In the rows, 128 means zero.
One turn sends every row of this set to another row. A few are shown first. Where does it send the rows asked after them?
Sulo: [131 113 149 124 127 155 135 159 139 145 144 136 117]
tabek: [131  98 127 124  98 142 140 170 101 130 137 124 138]
zolo: [149 154 143 135 116 131 126 172 114 115 151 128 103]
Pove: [130 135 151 117 119 136 142 118 113 152 145 117 106]
Zagi: [115 110 129 121 107 126 115 168 119 127 138 123 148]
muz: [120 129 126 110  93 146 125 145 106 158 148  84 112]
Buke: [138 120 135 127  92 134 125 165 118 140 148  72 132]
laf: [132 116 128 135  92 145 125 163 143 143 165  86 102]
keni: [114 120 138 111 112 156 118 169 128 145 155  92 102]
salis: [108 129 139 113  87 132 118 131 103 115 164 121 112]
fus: [122 140 132 110 100 127 134 120 103 135 168 102 112]
pom: [147 151 120 135 101 137 132 159 109 138 146 143 100]
kofo: [137 105 146 130 116 131 156 152 112 127 163  99  88]
lura: [139 148 122 135 103 134 128 161 111 138 142 148  97]
Rof: [147 151 142 139 114 125 122 171 121 116 151 131 101]
mera: [151 144 133 145 110 110 134 162 102 135 130 127 107]
Limi: [118 127 136 123  77 126 123 129 110 115 168 116 112]
gof: [153 114 141 139 109 152 148 153 145 143 155 126 122]
lolem: [135 127 145 139 105 119 138 114 133 151 148 120 101]
peb: [126 126 157 133 104 120 110 140 134 127 136 126 141]
Mupe: [127 108 136 117 137 144 149 164 123 141 160 110  98]
Sered: [112 117 121 130  86 125 113 145 128 156 145  93 102]
fufu: [145 135 155 124 102 136 127 138 119 126 145 113 151]
Vama: [128  92 125 136  92 130 135 170 114 129 137 128 134]
vis: [140 102 129 139 118 131 151 161 139 140 165 108  96]
Tapef: [112 111 140 124 105 125 106 169 125 140 135  87 121]
bag: [110 130 130 123  96 110 119 121 120 133 162 113 102]
Guma: [146 146 136 137 116 113 133 163  96 135 127 127 107]
rafar: [140 114 124 130  93 129 132 163 116 127 151 111 157]
Falo: [124 101 147 130 124 126 147 153 117 127 156 108  82]

lura goes to Guma
Buke goes to laf
Now find these:
vis goes to bag
salis goes to tabek
Pove goes to fufu

One turn sends every row of this set to another row. A few are shown first. Where does it send the rows asked after them?
Ginok: [135 136 146 141 124 116 123 114 105 138 149 141 118 129 116 142 147]
litem: [106 121 135  92 120 113 120 106 107 137 126 134 127 131 138 124 124]
bilo: [109 143 132  90 119 139 143 115 121 112 137  95 100 144 134 108 139]
dof: [126 125 137  97 145 107 141 139 114 113 109 138 112 140 111 144 120]
lugif: [109 128 126 118 115 121 144 130 137 108 142 135 115 150 135 105 128]
Gosag: [123 130 148  87 128 124 107 139 112 118 105 104 119 148 142 137 137]
nuf: [115 121 121 142 123 159 149 122 116 113 134  96 118 134 137 125 144]
sazil: [134 156 133 142 102 143 154 135 118 110 112 114 136 116 125 124 129]
nof: [130 133 136  98 147 134 133 136 128 134 158 113 135 118 110 142 111]
feza: [126 121 125 104 119 136 136 120 144 100 156  98 116 139 121 129 141]
lok: [147 145 112 113 134 157 136 142 100 124 116  96 132 128 122 142 132]
reduf: [123 139 140 133 132 133 139 138 109 141 152  88 135 105 106 123 128]
furi: [123 112 112 103 134 127 133 111 113 137 132 135 124 128 136 142 114]
lam: [122 151 156 134 118 107 127 105 133 139 114 121 134 136 132 125 126]
gukaz: [119 146 161 116 152 129 123 144 130 125 136  81 121 142 120 122 134]
Kimab: [110 136 145 122 131 123 115 142 117 141 140 132 124 122  81 136 126]
daba: [133 133 119 126 115 120 122 138 125 118 110 145 111 136 143 149 123]
reli: [117 137 140 116 152 136 124 152 120 127 135  91  95 142 100 138 133]
Patib: [133 148 139 114 142 106 133 127 116 127 101 120 138 159 123 142 127]
Lik: [ 90 103 144 114 140 133 135 124 114 117 146 108 109 122 125 137 130]
seg: [135 146 135 141 130 113 138 144 111 133 126 123 111 132  82 126 129]
Tup: [154 133 152  98 127 140 124 135 118 119  96 113 130 118 114 124 151]
pato: [113 148 132 119  96 152 117 114 123 118 114 114 111 144 146 119 142]
vuno: [124 133 142  77 140 143 144 131  98 121 115  98 123 122 102 134 133]
luvor: [123 156 140 124 112 121 136 111 125 139 111 147 134 133 106 126 119]
visi: [147 129 130 151 130 128 133 120 101 137 109 117 131 143 116 145 131]
Rok: [107 145 147 156 119 131 128 149 113 113 134 123 131 130 106 118 142]
Tuku: [135 133 125 112 112 110 144 120 107 117 112 142  90 132 129 130 139]
lafit: [135 147 145 102 126 135 121 147 113 121  95 120 119 118 105 158 124]
lumi: [147 127 147 114 122 138 139 151 125 138 150 102 130 131  93 123 143]
finu: [131 126 133  98 138  99 123 127 130 111 130 130 112 128 134 148 150]
bevub: [135 142 155  95 147 128 112 136 128 140 115 104 115 126 123 143 109]
Non: [119 126 143 105 148 116 151 135 119 130 148 110 141 138 107 108 121]
Fel: [145 155 124 112 122 138 126 158 106 117 116  84 115 135 132 124 137]
kap: [132 149 141 154 118 128 108 129 113 143 119 107 121 117 126 148 131]
dimim: [113 151 148 118 110 156 124 117 103 125 118  86 107 115 114 130 149]
Peg: [117 123 132 158 128 117 133 130 112 139 143 125 139 128 125 121 127]
tas: [122 153 137 131  87 136 139 135 105 109 110 125 115 120 107 124 146]
Suvo: [121 136 117 107 116 172 121 138 108 114 128 113 113 124 145 127 135]
Lud: [116 125 106  99 108 133 157 107 105 120 124 113 113 133 136 125 137]
vova: [115 141 144 116 124 108 139 109 138 115 153 112 108 120 136 108 126]
Bofa: [142 153 144  85 119 110 130 125 115 117 105 114 117 133 144 125 125]
Nog: [138 137 143 131 111 156 122  91 111 108 122 118 122 128 125 123 145]
Karev: [105 129 152 129 116 114 144 127 121 133 145 106 107 107  96 117 126]
Nemez: [116 135 139  81 118 156 120 155 113 115 122 114 121 126 108 136 149]
mis: [114 138 152 138 113 148 116 128 119 117 114  89 135 138 120 117 156]
kapek: [ 96 115 142 102 121 129 133 142 114 108 147 123  93 125 109 120 135]
Saz: [109 133 127 121 114 155 150 105 126 120 147 114 128 109 138 124 129]

visi goes to Tuku
Karev goes to bevub
Now find these:
Kimab goes to Gosag
feza goes to lumi
dof goes to bilo
tas goes to lam
reli goes to Fel
daba goes to lugif

One turn sends every row of this set to another row. A few are shown first. Where does it send the rows asked after them?
zoda: [107 143 124 141 133 115 115 142 120 132 124 103 111 134 145  95 121]
fika: [120 126 122 108 141 120 133 145 156 155 130 129 137 107 115 117 149]
kad: [147 130 120 112 141 109 115 109 126 110 142 122 137 125 145 152 127]
rabi: [149 132 129 146 121 151 141 126 143 116 148 143 117 131 134 142 141]
Fubaf: [153 140 112 127 151 121  98 120 127 113 132 115 147 125 132 137 138]
Dob: [ 94 143 124 130 122 108 119 139 117 146 147 110 110 128 135 124 113]
letag: [126 125 133 107 120 116 132 152 157 139 117 115 136 113 112 118 148]
diz: [142 122 119 111 145 137 143 119 141 126 137 150 134 134 151 139 156]
tuli: [114 145 125 154 126 122 125 136 122 113 131 121 106 134 148  97 121]
gik: [ 93 153 116 135 123 106 129 151 123 133 155 115 118 123 129 131 130]
Bize: [ 94 139 125 124 126 101 128 140 119 138 140 107 109 129 148 117 117]
bulu: [131 113 135 125 130 138 128 117 149 148 130 150 117 113 126 111 121]
fuf: [106 129 133 119 122 117 133 127 134 147 118  93 111 129  99 119 146]
bome: [140 133 121 139 137 146 148 127 144 126 157 148 121 126 138 143 148]
mozab: [109 125 129 100 120 127 133 105 108 126 137 117 130 147 136 149 127]
kof: [111 122 141 120 114 118 136 117 132 140 115  98 102 133 107 118 134]
Faz: [153 135 133 144 113 147 140 138 145 106 136 129 121 134 130 139 148]
dufa: [106 146 123 148 129 122 105 141 118 139 131 107 112 132 133 102 117]
Puru: [105 126 123 128 149 127 133 113 132 160 125 113 107 125 110 105 143]
gane: [ 99 146 123 143 123 119 107 139 116 146 142 110 112 129 128 116 113]
tor: [113 116 140 126 122 124 137 105 131 142 117 110  96 133 116 110 128]
Didaf: [ 98 147 124 128 115  99 139 151 125 117 142 108 113 129 141 125 129]
seso: [143 120 129 113 126 140 138 113 138 124 141 152 129 135 142 153 143]
Pefeb: [108 151 117 161 134 130 116 136 122 128 143 128 110 128 135 103 121]
Gefa: [136 119 144 113 105 124 129 141 154 129 110 119 126 119 115 116 133]
kemog: [103 131 124 122 140 121 132 125 134 157 123 101 113 125 101 112 150]
fuvub: [149 130 116 115 153 111 116 110 127 108 135 122 138 125 152 139 133]
Puro: [122 120 124 118 146 131 131 127 152 159 136 147 127 107 122 113 135]
Sem: [136 138 115 131 144 136 153 139 147 127 155 139 128 124 138 142 161]
dur: [118 143 118 125 130 147 103 123 109 133 127 107 147 147 108 133 143]
sono: [151 134 127 124 115 147 118 136 140 119 126 130 144 138 117 148 156]
moro: [112 135 126 113 114 137 115 115 107 132 137 111 139 147 113 152 130]
poz: [138 112 146 123 109 134 127 124 151 132 116 137 117 119 122 113 120]
Nesu: [109 142 128 138 117 107 136 144 125 107 130 111 107 134 151 108 124]
reda: [150 137 118 122 136 143 122 141 143 121 121 128 148 136 126 134 170]
Reme: [119 129 116 115 156 136 129 112 112 122 117 116 137 149 149 107 146]
tokis: [145 130 114 115 150 138 135 132 143 124 127 138 144 134 142 129 169]
Tefek: [ 98 155 113 151 133 122 118 143 121 138 155 125 116 123 125 120 126]
derem: [141 140 117 129 136 132 151 150 150 117 143 124 133 127 134 139 168]
dav: [147 135 120 117 135 114 106 114 125 113 143 118 141 124 132 158 127]
Das: [113 121 123 101 141 126 141 103 111 121 127 120 130 149 154 126 135]
dubev: [101 139 125 129 131 104 126 141 120 131 128 103 109 132 153 102 121]
mosu: [121 140 113 127 151 146 111 122 111 128 116 109 146 148 126 110 151]
big: [151 141 116 124 140 120  98 119 126 115 138 115 146 124 126 150 133]
bugev: [149 139 127 135 121 137 145 150 149 107 134 119 130 132 130 138 162]
belo: [109 119 131 130 139 128 136 103 131 152 122 118  98 129 118 103 132]
vave: [148 126 133 120 111 146 125 122 137 120 136 142 134 137 125 157 143]
dod: [152 135 112 122 158 116 108 115 128 110 130 118 143 126 145 131 138]

rabi goes to bome
poz goes to bulu
Now find these:
dod goes to Fubaf
tuli goes to Pefeb
belo goes to Puru
mosu goes to dur
sono goes to vave
dufa goes to gane

One turn sends every row of this set to another row. A few are shown first. Where does it send the rows asked after them?
Nul: [121 127 124 135  80 125 130 123 133 112 147 129 135 123 151 121 119 123
  94 115 123 121 138 108 115 107 117 127  84 121 136 132 112]
pebiv: [121 131 142 179 123 126 113 136 123 152 118 133 101 121 141 115 108 128
 126 128 144 149 113 106 123 112 115 123  94 133 156 131 153]
Nis: [ 98 128 127 133 122 120 116 131 108 139 170 138 129 109 139 137 122 120
 137 124 121 115 102 116  89 140 121 114 132  98 125 126 126]
papab: [133 123 142 138 134 133 125 110 106  88 125 129 133 154 131 122 153 128
 132 112 141 128 112 128 111 128 128 122 115 137 140 121 129]
Bogu: [128 147 128 109 114 117 114 127 120  94 158 133 125 124 139 136 141 137
 112 119 134 134 118 142 128 134 113  91 120 110 120 118 120]
buti: [131 127 142 137 135 130 125 108 106  87 126 130 135 151 134 115 153 128
 132 117 144 129 112 124 117 132 127 118 112 140 145 121 136]
muf: [118 113 125 159 108 122 111 106 120 114 138 113 127 133 129 111 120 125
 111 112 123 142  99 110 126 129 106 132 110 151 139 131 159]
femok: [107 131 150 155 116 117 126 152 115 148 132 143 118 119 143 135 116 120
 113 119 158 136 107 107 125 109 103 111  79 130 144 143 139]
rozuv: [125 123 113 118 133 153 134 125 127 142 100 137 137 146 133 122 145 152
  95 127 136 116 141 122 138 125 138 134 115 118 150 120 148]
Zos: [124 102 108 127 142 133 135 153 105 144 140 131 125 127 126 130 140 129
  91 132 135 101 135  95 108 120 147 112 129 105 141 121 146]
Numek: [145 120 118 125 147 151 139 126 118 124 129 127 129 151 122 121 140 138
 125 117 137  98 144 125 125 134 145 125 121 117 139 125 146]
pem: [137 153 141 138 101 128  94 133 133 135 116 140 115 115 150 134 121 156
 113 144 131 138 121 103 130 125 105  93  78 117 141 136 134]
bikun: [113 124 121 132 140 136 118 162 114 159 150 152 126 105 131 133 132 129
 105 117 152 134 107  88 122 125 124 106 109  96 136 139 149]
tum: [117 147 151 130 109 127 129 157 129 128 147 156 115 104 127 134 112 136
 119 156 135 144 121 106 122 111  96 145  96 114 144 129 141]
memez: [114 138 133 132 110 125 121 112 121 107 145 144 130 147 118 115 117 114
 143 130 138 146 127 123 111 135 122 152 137 139 126 118 136]
Dezem: [133 123 145 145 116 109 118 119 117  96 131 122 123 130 140 138 114 130
 118 106 141 139  99 109 134 118 109 126  94 146 138 143 141]
divik: [130 145 139 141 104 120 114 134 130 157 141 137 112 139 154 144 123 133
 133 110 145 133 139 113 102 151 121 127  85  93 144 139 129]
gusi: [122 118 123 134 118 133 107 107 105 122 110 127 131 163 131 119 165 135
 117 112 139 138 116 131 122 150 119 114 128 131 136 120 143]
Logis: [130 114 110 126 142 141 125 148 115 144 128 130 121 109 129 127 142 145
  77 145 115 111 106 105 128 105 127 107 119 110 139 111 146]
reg: [129 126  98 129 109 133  96 125 130 169 137 129 120 125 144 121 123 139
 100 129 124 102 124  92 118 140 146 105 118 110 113 117 134]
bul: [119 125 122 136 131 131 119 166 111 158 153 155 125 108 133 133 132 133
 103 115 150 134 107  92 121 124 124 103 111  95 136 148 150]
gafer: [ 82 135 131 118  91 132 126 136 115 153 149 160 122 115 141 132 135 147
  98 145 130 135 103  99 121 141 118 122 108 102 145 119 131]
poni: [118 135  96 147 109 134 104 140 126 154 141 132 138 123 139 102 128 143
 116 149 114 116 142 127 111 130  94 112 130 118 149  98 140]
Zad: [129 149 141 135 131 146 129 139 119 119 138 147 131 145 150 153 122 155
 126 146 154 127 152 142 104 117 133 128 116 111 139 120 125]
romo: [110 127 152 154 118 125 123 152 114 150 135 142 111 120 144 137 118 122
 111 118 156 135 105 101 126 112 102 112  77 131 138 138 142]
kofim: [126 104 109 130 136 133 137 154 106 147 149 131 125 125 127 127 140 133
  91 132 138  96 131 101 107 119 144 115 126 103 143 120 147]
Maf: [108 132 146 143 103 132 133 115 123  93 133 135 118 122 120 132 112 134
 113 157 110 154 125 118 120 111 114 123 108 140 143 123 125]
Vipun: [112 123 140 145 138 144 110 160 105 149 133 159 103 106 129 134 127 146
 115 136 131 150  96 107 122 118 115 111 128 102 140 135 155]
Didan: [143 119 120 125 147 152 140 127 114 121 127 125 133 156 121 125 140 138
 123 124 135 100 146 122 124 136 139 122 119 123 140 127 152]
vigab: [139 147 109 139 111 136 120 128 133 131 134 157 110 138 136  97 124 143
 120 129  95 145 132 119 120 142 132 138 138 114 151 107 136]
Zudud: [115 133 119 146 113 121  93 130 134 156 107 152 142 110 157 128 128 134
 109 141 126 155 125 117 118 107 103 126 122 124 130 115 107]
Rerav: [142 121 132 147 106 141  88 126 116 125 122 139 108 137 161 127 128 146
 125 147 103 123 114 129 110 126 106 140 131 127 140  99 119]
Fike: [136 147 120 111 113 114 107 158 115 157 125 150 119 106 141 126 142 137
 118 144 135 117 119  96 128 117 116  97 110  91 129 119 118]
luki: [118 128 113  99 101 137 136 142 117 146 144 153 142 140 125 130 139 139
  96 138 115 109 129  96 110 130 128 149 123 110 122 120 135]
Zepet: [147 143 109 146 136 124 135 129 131 133 151 128 130 118 142 135  97 130
 108 134 112 112 131 105 102 106 154 119 114 119 120 125 128]
ped: [107 123 121 143 124 161 128 114 126 145 147 134 127 150 121 130 127 134
 117 149 133 130 141 118  99 141 147 150 125 121 132 105 134]
Zogam: [125 135 108 137 106 115 113 144 130 161 138 146 126 131 130 145 125 149
  89 139 107 162 137 117 116 142  98 128 131 116 128 120 145]
ridor: [151 141 104 125 119 123 103 115 125 148 131 115 138 159 137 121 138 129
 130 136 147 103 135 114 113 141 130 129 117 124 128 101 131]
bif: [141 136 125 141 138 131  83 106 133 107 129 115 119 129 124 128 124 138
 139 142 133 138 131 126 114 138 132 102 134 126 126 112 134]
kag: [128 146 132 130 126 128 114 117 148 140 130 143 115 116 142 133 117 133
 112 138 104 147 100 135 139 134 100 149 110 131 128 103 127]
vuzev: [131 120 148 145 112 111 119 118 113  98 132 128 118 130 144 132 115 130
 118 106 141 141 101 101 137 117 112 124  97 148 137 141 141]
rupa: [160 141 134 159 108 112  93 133 118 113 136 124 110 125 134 127 112 118
 133 144 134 144 118 105 114 108 104 112 106 135 120 123 128]

Nul goes to Bogu
Maf goes to bif
Now find these:
Didan goes to Zos
rozuv goes to Logis
ridor goes to luki
bul goes to femok
Rerav goes to vigab

